Rotation paths and how fast each direction turns (degrees a step)
Each turn is a multiple of 5 degrees from 10 to 175, or 0.
Each row of a path follows its step; steps can be skipped.
Path 1:
step 0: [-38  29   2  40  25   9  27   8  22   4  10   0   2  24 -32 -15  -5  10
  -2  33 -15  24  32  20 -10   6 -13  10   9 -17   2   7 -59   0   6   9
 -23   0  -5 -38  16 -40 -13  25   8   2  -8  30  -4  -4   9  14   1  20
   5  44]
step 1: [-15 -17   2  36  -6  -8  -2  14  -7  20   3 -20  36  24  13 -24   2  22
 -51  38   6  10  -6   2 -23  -8  20 -14  21 -30  -5 -20 -39   1 -24  25
 -41   3   1 -20  17 -38  -3  18  12  -3 -23 -12   9   8 -29   5  44   7
 -18  14]
step 2: [  1  18  -9  20 -22   6   2  -5   5  17   0  -4  62   6  33   4 -17  25
  11  47   5  35 -21 -16 -28   3   4  23   6  -2  24  -2 -26  10 -15   0
 -22   0   5 -38   7   5  19  25  35 -30  -2 -44  13   1  -5 -38  -5  15
 -12 -26]
step 3: [-12  10  -3  16  14  17  23 -19  18   0 -14 -15  -4   0  -9 -17  17  19
  29  23   3  39  -3 -12 -21 -26  -1  -9  51 -26   7  18 -32  -1  15   3
   5   2 -27 -25  -3  26  -8  -7  14 -44 -11 -25   8 -13  24 -29  -8  56
 -33  -6]
step 4: [  5 -15  -7  30  -1  15 -19 -10   0 -23 -33 -36  27  16  15  -7  31 -14
  -9   1  36  14   8  -3  21 -31  34 -13   8 -31  -3  -1 -13 -15  25  44
   0  19  -3  -2  33  27  -4  16  -1 -15  -8  -9  25 -30  16  -6  11  58
  -7  28]
step 5: [ 18 -10 -36  34   8  21 -11 -29  17 -21 -25  18  32  13  26  17  -2 -23
  25  34  22   7   1   6  18  -3 -14  28   5  31   5 -20 -29  -5 -27  33
   0  16  13  -5  37  -1   0  29 -15  -6  28  13  19 -31  29 -14   8  18
 -23  25]
step 6: [ 15 -12 -20  30  13 -13   9  -3   6  15 -29   9  -2 -20  36   4  -1 -32
   9  31  -2  12  19 -19 -26   5 -29  -7  54  12 -44   1 -20 -12 -33  -6
   9  -4  -4 -18  19  11 -53  19  -2 -18   6  14   6  12  20   9  17   9
 -41  32]
step 7: [-12  24   0  27 -16 -16  -9  37   7  23 -37   0  38 -15  32   8  26 -18
   6   7 -25   6  13  -8   2   3  10 -29   6   5  -3  10 -11 -11  12  -5
  20  -8  29 -24  53   0 -44  42   4 -23 -14   5   5  39   3   9   0  28
  18  18]
step 8: [-16  46 -37  22   9 -13 -12  -7  37  28   2  15  31  12 -26  16  15  -2
  27  43 -25  -2  18  19  29   1   5   7  16 -14  30   3 -40  10   5   5
 -12  -5 -10  -8  34 -44 -20  26  -4  -2 -17  12  -1  15  16  20  -6  28
   7  -1]
step 9: [  9   8 -12  40  15   1  -9  10   9  44 -25 -40  18  24 -15  -1 -14   0
 -24  16  -3  -7  25   4  -7   4  -6   7  26 -38  -7   2 -37   9   5   2
 -66   8 -26  -2  13 -37 -26   4  23  -9   4 -12  20   9   1  25  13  -1
 -35   4]
step 10: [-21   1  18  34 -32  20  14  25  12  35 -41 -31  33  45  23  -3  -9   2
  -3  16  10   7 -27 -25 -10  -7 -10  16  -7  -2  -7  19 -35   9  -8  19
 -24  19   4  -5  31 -24   6  12  37 -13 -14 -15  14  22   3 -45   6  -4
 -10 -21]
[  0  -9  -8   0   2   2  -3   4   7  -6   6  -4   5  11  -6   9  -5   7
   9  -1  -7  -4  -2   1   2  -5   3  -6   5  -4  -3  -2   2 -10  10  -5
  -9   9  -6   4   4   2  -3   1   2   0  -3 -14  -2   4  -6  -4  -9  -1
  -6 -15]  55
[ -2  10   1  -7   1  -9   3  -4   2   0  -9  -3  -2  -9   1  16 -10  -2
   9  -6  -9  -9   6  10  -1  -6   4   2   1   1   3   3   2 -11  -3   1
   0   3   2   2   7  -7  -3   4   7   4  -6   4  -3   9   0   6  10  -7
  -3  10]  40
[ -2  -1  -2  17   4  11  -4  -9   3   5  -1  -1  10  -4  -2   9   1  -3
  -9  -4   2   0 -12   9   6   1  -3   2  -2  -1  -5  -9   7 -10  -2  -1
  -3  -2 -11  -6  -7 -10   3  -4  -9   8   3  -4   1  -4  -1   3   7  -5
   2   6]  90
[  7  -5   5   6   8  -2   3   3  -1   1   3   6 -10 -11  -4   6   0   1
 -10  -2   5   2  -5  -9  -8  -1  -3 -12   4 -15   5   0  -1   1   2  16
  -3   6   0   4   4   4  -4  -3  -3   1   0  -8   3  13   4   8  -4  -7
  -3   7]  130
[ -4   2 -11  -1  -8   4  -5  -6   5 -13  -6  -1   4  -3   2  -5   2   6
   0 -10  -2  17  -2  -2  -5  -9   1  -8   3  -1   3  -1  -3   0 -11  -6
  -3   4  -7   5   1  11  13   4   3  -4   2   5  -4  -1  -2  10   1  -8
  -1   5]  35
[ 16  -1  -7  -3   1  -5 -10 -10   5 -10   2   2   3  -1  -1  -7  -4  -2
  -7   4  -7  -8   0   7  -5   9   0  -5  -6   3   6 -10  -6   5   2  11
  -7   6   3   8  -1  -9   1  -1   0  -3  -7   6   7  -7  -8   4   6   4
  -4  -3]  95
Path 2:
step 0: [ 13  -9  13  17   8  18   0  17  15 -19 -23  46   9  27  13 -19 -25  -8
  13   0 -11   1   5   4  -8  36  13  19  -7   2 -39   4  14  38  -6  -9
 -20  40  17 -52  -2 -18 -33  -8 -17  23 -14   5  -4   5 -31 -66 -21  10
   0  -1]
step 1: [-24  15 -12  19  18  40  46  -5   5  35   2  -2  -3   4  29 -18 -32   5
  45  20  -1  -6   3  23  20  39 -12  19 -53  15   8  -5  -8   3 -21 -20
   6  37  23 -13  15  12  -2  -9  22  -6 -40  27   4  -5 -18 -25 -24 -18
   2 -17]
step 2: [ 23 -14 -10  13 -22  27 -12  13 -21  42  10  14  15  -3  25  -4 -29  17
  29  15 -11   7 -10  21 -20   5  10  -1 -31  14 -22 -10  -1 -14 -14 -16
  -6 -18  43 -34  -2  -6 -18   8  38  21  24 -11  56  -1  12 -45  10 -38
 -11 -23]
step 3: [ 17  -3  -7  19  -4  32 -26  18   1  43  -3  16  -5  11  11   0   7 -19
   9 -14 -31  -2  14  17  19  34 -12 -11 -10  -2 -48   4  17 -11 -13 -29
 -19  11 -18 -18  38   4 -23 -17   7  19  26  21  -4  37 -11 -69 -20  30
  22 -11]
step 4: [ -9 -15 -33 -23  -2  33 -17  11  22  27   0  45  -2  17  20  11 -39  28
  32  10 -15 -25  12 -11  41  23  15  18 -21  10 -10   3  -2  42 -21 -28
  10  25  27 -19  14  -1 -36  23  -5   4 -24   6 -16 -12 -31 -22   4   5
  20 -17]
step 5: [ 31  13   7  15   0  24  -4  13  -9  23  38 -23 -22  24  18  -1 -65  36
   6  12 -24   8 -19  38 -22  11   1   6 -35   3   2 -10 -11  18  -6 -29
  -6  17   9  -9   9  29  -2  -2  13  21 -35  16  25 -28  -3 -54   3  -3
   3 -14]
step 6: [ 15   0   8  14   0  16   9  16 -17  -1   2  11  -1 -15  10 -23  -3  15
  15 -25 -27 -27   3  34  16  15  13   1  18  31 -16  -1   6  -4 -20 -30
  11  -5  19 -47   5  15 -30   7  17  39  10  -9  29  20 -22 -70 -54 -17
 -14   2]
step 7: [-19  14 -15  50   1  34 -27   0   4  20   2  20  -5 -15  19   9 -10 -17
  25  20 -24  -8   5   7  66  40  10   8 -44  11 -33 -30  28   2 -15 -36
  10  -4   6  -3  12   6 -13  -7   7  -4 -20 -19 -15   3  -7 -50   8  -4
  -1   4]
step 8: [ 32   8 -42  -2   9 -15 -31 -13   4  29  16  -8   7  15  17  -5 -41  31
  18  25   5  -3  10 -12  15   6  21   0 -45   9 -45  17  -7  28 -41 -18
 -26  18  26 -27  30  15  -2 -11   6  30   1 -21  21 -22 -17 -28  -3 -16
   8 -26]
step 9: [ 31  -6  -1   6  -3  24  43  13 -19  12 -13  23 -32   4  14   3 -28  10
  10   6 -39  29 -14  20  -5  15   7  -6 -20  -2 -25  -3   2  29   6 -25
 -11  38  14 -16  -3  10 -10 -27 -33  40   9  -1  25  10 -30 -67 -24  19
   5   8]
step 10: [-17  29 -15  -8  -1  44  21  -7  -8   5 -23   4  15 -15  35 -19   4   1
   9  22 -17 -42   7  30  36  46 -15   0 -17  18  18  -9 -11  25 -15 -21
  16  16  44 -35   7   3 -31 -11  26  15 -14  -6   6  -7   4 -53  -9   9
  20  -8]
[ 10  -3   4   1  -8  -3   0 -13   3   1  -7   6 -10   7   2   2  11 -10
  -7  -5 -12   1   8   3  -7 -11   8   7  -5  -5   9  10  -3   1  -5   1
  -2  -1  -1  -2   1   4   6   5   3   2   4   3   2   1  -2 -13   1  -5
  -6   5]  115
[  8  -8  -5   7   2  -3 -14  -2   1  14   7   8  -4  -1   2  -7  10  -6
   1   7  -6   5   4 -14   4  -3  -2  -4   5   4  -9  -3  -1  -7   2  -5
   5  -5  -1   2  11  -1  -1  -8   1  -5   8  -9  -7   0   3   6  -1  -7
   3   0]  80
[ -3  -5   1   9   7   3  -2   3   8  -7   7  -3  -1   0   5 -14  -2 -10
   1  -1   5  -9  -2   5  -7   1   2   6  -8  16  -7   0   4  -1   2   3
   1  -2  -8  -5 -11   3   7   2   2  -1  -7  -3  -3   5   0   3  -6 -13
 -14   4]  65
[ -3  11  -5   2  -1  -3   1  -5   1   3   5   8   0  20 -10  -1   7   7
  -3   2   2   1   8   0   4  -1   6  -2   0   8  -9  -3  -5  -9   1  -3
  -3   4   0 -10  -5  -7   7   4   0  -5 -11  -2   1   5  -4   2   7  15
  -5   0]  95
[ -5   0  -2   6 -10  -5  -2   6  -4   1   2  -6  -7  -4   1   2  12  -2
   0   2   1  -3  -6   1 -10   3   0  -4  12  -1  -7   3  -4   4  -3  -6
   2   3  -8  -7  -5 -18  -2  -1 -13   9  -1   5   4   8   0  -7  -9   0
   6   9]  115
[  6   0  -1   7   4  -4   6   5 -10   1   1  -8   2  -5  12  -3   3  -1
  -2   2  -8  -4   7  -1  -7  -7   0   5   4  -2   4  -7   2   1  10 -12
   4  10  14   2  -4  -3   0   5   9 -12  -2   2   6  -3   2   5 -12   9
  -5   1]  85
Path 3:
step 0: [-57  -5  -9  -7  10 -45   4   5  13  13  50  21 -44  10  -4   5   5  14
 -19  15  25 -27   9 -12   6  14  13  21  -5   5 -26 -49 -21   5   7  -3
  23 -10  10  -6   6  45   2  -5  15   6  15  15  37 -20 -27 -22 -26  -8
   6 -15]
step 1: [  4 -39   6 -14  49 -46  -3  35  35 -22  -6  14  10  17 -20  -4 -39  10
  25   1   5  14  18 -23  -8  39 -14  -7  -1  30 -11 -18  -5 -10  16  10
  32  13  -1   9  52  -5  17  -4   1  -4   7  -1  48   7  12 -27 -13 -10
  10  21]
step 2: [  7 -36   7   3  16  -5 -18 -29  40  19  20  12   8   9   2   1 -24  -5
  10  12  21  35  16   6 -15  59   5 -13  11   9   2  -5 -63  30  15  16
  11   0  15  -1 -27 -17   0 -34   6 -11   5  13  31 -31 -50  10   9   9
   8 -17]
step 3: [ 29 -30 -31   3   8 -26  -6   4   4  -2  16  27  -5  28 -18  30  -6 -23
 -25  14   7  -7 -18 -20 -13   6   9   6  -6  43 -18  19  -8 -12   8 -28
 -14  -5  18 -18   4  13 -30 -56 -27 -56   3 -10  43 -22   1  15   5   5
  32   8]
step 4: [  0 -21 -22  33 -21 -26 -48   5  38  32  -1 -21  -9  -2 -14 -10  -7   9
 -35  -7  20  -6   4 -16  22  59 -16 -16  25   6  24 -30   0 -26 -10 -10
 -38   8   4   5  -3 -24   0 -29   4 -42  -1  11  11  -3  18   5  -9 -28
   5  28]
step 5: [ 24  -1   0  40  33  -2   4  -3  -8  12   2   7 -15   7  -6 -21 -18  42
   1  -3  35 -20  -5  10 -19   7  36 -18  -2  12  -4 -19  25 -15 -44  12
   9  18  19 -20  15 -41 -16 -50  22 -42  16 -12  -7 -34 -35  17 -16 -20
 -15   0]
step 6: [-22  11 -17  27  11 -14   8  12 -27   1   6   6  -6  15 -10 -14 -23  14
  13  -9 -28   2  36 -24   5  46  37  17 -39  29  12 -30  -4 -20 -57  11
 -32 -10  -8  20 -17  13 -11 -19 -24 -22  23  18  20 -10   5  46   4  10
 -11   7]
step 7: [ -1  -9 -12  35  10  -7 -12  10 -41  12  -7  -7  19   2   3  14  -8  38
  -6  28  21 -35  17 -38 -14  36 -19   4   2  48  10 -49  10  -2  32   0
 -12   7  -9   2  30  -4 -12  28  -1  16  26   0  -9 -46 -29  35  25  -2
   1   1]
step 8: [-19 -14  10  23   8 -12  -6  -8  -2  41  13  10 -47  41  22 -20 -24  40
  -4  21   0  15  -4  -7  -5   1 -29   5  -8  11 -33 -28 -15 -20 -20 -24
   4  -8  20  23  33  37  29   7 -19   4  17  17   6 -35 -30  18 -43  13
  -3  -8]
step 9: [ -3 -13   6 -19  15 -44  14  30  -9   7  19   7  27  28  28 -21 -21  -2
  19  12  51  25  31 -19  -8   9 -19 -10 -11  39   4 -28  12   0 -11 -19
   5 -18 -33  47  29   5   6  -8 -24 -25   2 -12  33  12 -27 -24   5 -13
 -10 -22]
step 10: [  1 -40  19  13 -36   5 -17   4   2  -8  29  10  -4 -12  -6   1   9  -7
  21  20  25   7  12  -8   1  39 -23   3  -5  34  14 -21  -1  37  -7  14
  22 -12  44  18   2  29   4 -15  33  -3  12  30  54  -2 -51   4 -18 -12
  29 -13]
[ -1   4   5   3   0  -2   0 -12   6  -1   0  -7  14  -7   3   1   0  -4
  -2   3   8 -18  -4 -13  -1   5  -3 -13   0  -7   2  -6  -5  10  -5   5
  -3   5   0   6   2  -4   4   0   1   4 -10  -5   1  -2   1   4   1   1
   2 -15]  140
[-10  10   6   3   9  -7   2  -5  -6   2  -5  -3   2  -8  -1   4   2   7
   1   2 -10  -2  14  -2   3  -4   5   7  -2  -1  -8  -5   8  -7  -3 -13
  -4  -5  -5  -1  -1  -8   2  -1  10  12  -4   2  -1 -12   1   9  -2  -6
  -3   0]  45
[-14  -2 -12  -5  -5   7  -6 -10   5   5   1   2  -5  -2   4   0   6  -1
  -1   1  -1  15  -2  -3  -1   6   0  -3   1  -6   2  -9  -4   0  -5   3
  -9  -2   8   3  -9   5   7  -6   5  10   6  10   4   4   7   5  -6   1
 -12  -2]  175
[ -3  -4   4  10   0   6 -13   0   1  -3   6   1  -2  -1  -4   6  -1   0
  12   9  13   1  -5  13   0   0   2   0   7  -1 -13   3  -2   2  -8   2
   5  -3   1  -6  -4  -2   1  -3  -5   8   4   1 -19  -6  -4   4  -4   0
   8  -4]  130
[  5  -1   3  -6   0   3   3   3  -9  -5  -9   3  10  -2   4  14  -3  -3
   5   3  -5  -2  -1   5  -4  11  -4  12   0  -6   6   3  -1   8   4  -1
  -3   2  -2  -5  -7   1 -10   0  -3  -5   4  14   5   1  -4  18  -6   4
   0  -8]  90
[ -3  14   3  -9   2   5  -4   6   7 -11   4   4  -1   1  -1  -4  -8   9
  13  -8  12  -8   4   0   8   2  -1  -2 -10  -3   1  -5  12   4  -1   1
  -1  -5   9  -8  -7  -5   5   0   1  -4  -1   2   9   8  -4  -3  -5  -4
  -4   4]  80
[ -5   6  13   4  -8  -8   4  -1   5   2   4  -8 -13   5   3  -2  -1   6
  -6  -3   3  -1   9   9   5   8   2   8   2 -10   3  -2 -17   5   0   5
 -10  -9  -5   2  -8   0  -2   8  -2  -6  -4   3  -1  -1  -1  -4   7  -2
   4   0]  170
Path 4:
step 0: [  7  19 -11  10  28 -12 -29  44 -20 -15  10   2  14  -6 -24  -6   5 -25
 -14  27  -7  12  -8  27  11  30  -3  12  30   9   6  16  -3  40  -6   0
   1   6  -5  -5  51  -3  -1  54   7  17  30   2  -1   1   6   5  10 -26
  43 -34]
step 1: [  1  53  -2  13  36  -6 -16 -13 -21 -10  11   4  30  -5   1  26   4  26
 -25 -22  -1 -13   5   4 -34 -11 -11   9   7 -23   5  39 -19  -6  30 -21
  19  39 -25  -2  15  14 -11  -5  10  -7  -4 -35 -23  34  27  10   6 -26
  34 -14]
step 2: [ -9   7  32 -17  12  12  10 -14   6  12  25   6   6  11  -8  12  12  12
  51 -12  12 -14   1 -64   3 -22 -31  -7   6  -8  -7  50   2 -42  13  -7
  18   0 -22  24  12 -11 -25  -2  -2   3 -11 -49  16 -15   5 -14  31  20
   2   5]
step 3: [-10   1 -17  -9  -5 -19 -13  11  -6  31  16  -5  -8 -42  -5 -21 -22  -9
  30  17   9  -6 -13 -29  52 -23   6   3 -27   8  -6   2 -33 -20   4 -11
  -4 -43   9 -25  -4 -28 -14  23   8  -1  30  -2 -19 -20  -4 -17  59  20
   5   4]
step 4: [  6   3 -17  11  13  -3 -33 -18   3  17 -12 -40  -9 -24 -11  20 -45  -5
 -15   3  14 -63   3  19  14  20  -4 -14 -14 -17  25 -30   2 -20  -4 -26
  -5 -30   1   6 -23 -22 -12   6 -17 -34  31  25 -27  22  11  -2  -8 -12
  -2 -26]
step 5: [ 11   7   0  -4 -19 -13  15   1 -13   0 -27 -23  12  24 -11  20 -37 -39
   7  -8 -30 -31  11  16 -39  21 -35 -35  10   6  11   4  33 -19 -40 -20
 -15   9  -9  11  -1  -5 -55  25  10 -10 -32   9  25   2   4   9  -9   8
  10  -9]
step 6: [  2  17  27 -24 -40 -26  29  -1  -8  18  11  19   3 -17  14  -5  -9  -1
 -17  18   2   3 -10   2 -41 -26  16 -26 -29   2 -19  19  -5   8   3   6
 -11  22  25 -15  21  19 -36  15  33  -3 -66  28 -24 -21   0 -14  14   7
  -6  -9]
step 7: [ 21  -5  29   6 -25   2  -8 -37  30  35  34 -34 -13  25  19 -12  11  19
  10  21  13 -14  -8  24  20   5  27  20 -11 -11   5   3  11   6  42  32
   4   5  26   8  19 -11  15 -16   2 -20 -38  -4 -27 -24  24  -2   2  19
 -30 -25]
step 8: [ 27  -6 -25 -16 -27  24 -16 -16  -5  -1 -18 -40  22  13  -1 -22   3   1
  24 -24 -31  18  17  20  28  11   5  23  16  -3  46  -1  31   3 -31  28
 -26  14  24 -18  -9 -29  21  -2   7   5  16 -37 -17 -24 -18   6  14  20
 -17 -20]
step 9: [ 20  -7  -5 -27  43  25 -13  18  -9 -21 -10  20  12 -31 -25  12   5  12
 -11 -11   4  36 -11 -12 -21   9   3 -11  13 -14  34  -3  19  23 -25  30
 -46   0  36 -22  -9  12 -16  24 -19  -4   2   9 -24  10 -26 -21 -12 -13
  17 -42]
step 10: [ 25  -2  -1  21  58 -17  15   2   7  -2   3   6  34  -6   1  20   1   5
  -9  14 -10  22  -5   2 -24  -1  -6   1  33  15 -11  -2   1  42  40  39
   9 -28  -6  12  30   1 -16  13 -13 -10 -27  -7  30  27  40  -7   2  -1
  29 -40]
[ -4 -15   2  -2  -4  -6   4   6   4  -2   3 -10   9   6   1   3  -1  -4
   1   6 -12  -2   6  -1   5   2 -12   9   8   3  -4  -1   8   8  -8  -1
   7  -4 -10   1   8  -9   3   8  -4   8  -5  -4   4  -4  -2  -1   6  11
   1   3]  135
[  4   7   0  -1   5  -7   0  -1  -4   0   3   2  -4 -13   9   8  -5  -1
   3   1   6   1  -8 -12   6   6  -5   1  -1  -3   9   5  -5   0  -1  -4
   1  -3 -17   5  -2  -7   2   6  -4   7   2  -9   6   6   4   1   6 -14
  -1  11]  35
[ -3   0   2  -7  -1   4  -6   2 -12   2  12  -1   4  -4   6   0   2  -6
   3  11  11   8   7  -3  -7  -3   2   3  -1   8  11   5  -4  -2 -14   0
   1   2   5  -8   9   6  -8   0  -2   0   8  10  10  -5  -7   0   1   6
  -2   6]  120
[-16  -2  -2   5  -2  -4   0   8 -11   0   1  -3   4   2   6   5  -1   4
   8   6  -2   8  -6  -5 -12  -2  -2   1  -4   5   3   2   1   2   6   5
   1   5  -9  12  -9   4  -4   0  14  -1  -5   0  -4   4   7  -9 -13   4
   4  -6]  80
[-1 10  0 10  8 -4  1  1  7  1 -8  4 -4  7  4  6  5 -7 15 10  0 11 -7 12
  8  4 -5  5 -3 -3 -2 10  7 -5 -1 -3 -9 -4  7  8  6 -1 -1  2 -2 -7 -1  4
  6  5 -3  2  1  7  1  4]  145
[ -4  -2   4   5  10 -14   4   4  -1  -4   0   7   8  -3  -6   3   2   2
   0   0   1  -3   4  12 -12   5  -4   1   7  -8  -3   1  -4  -9  -8  10
   4   8   3  -8 -12 -11   0  10  -1  -4   0   4   7  -7   5   4  -3  -9
   0  -3]  80
[  6   2  10   2   8   4   7   5  -7   5   0 -17  -2  -6   2 -11   4  -5
   5   0   1  -6   9   3   5   4  -2   8  -1   1 -10   8   1  -2   2   7
  -7  -3  -2  -2 -11   6   5  -3   3   5   6   3  -6  -4   1 -15   1  -1
  -6   7]  80
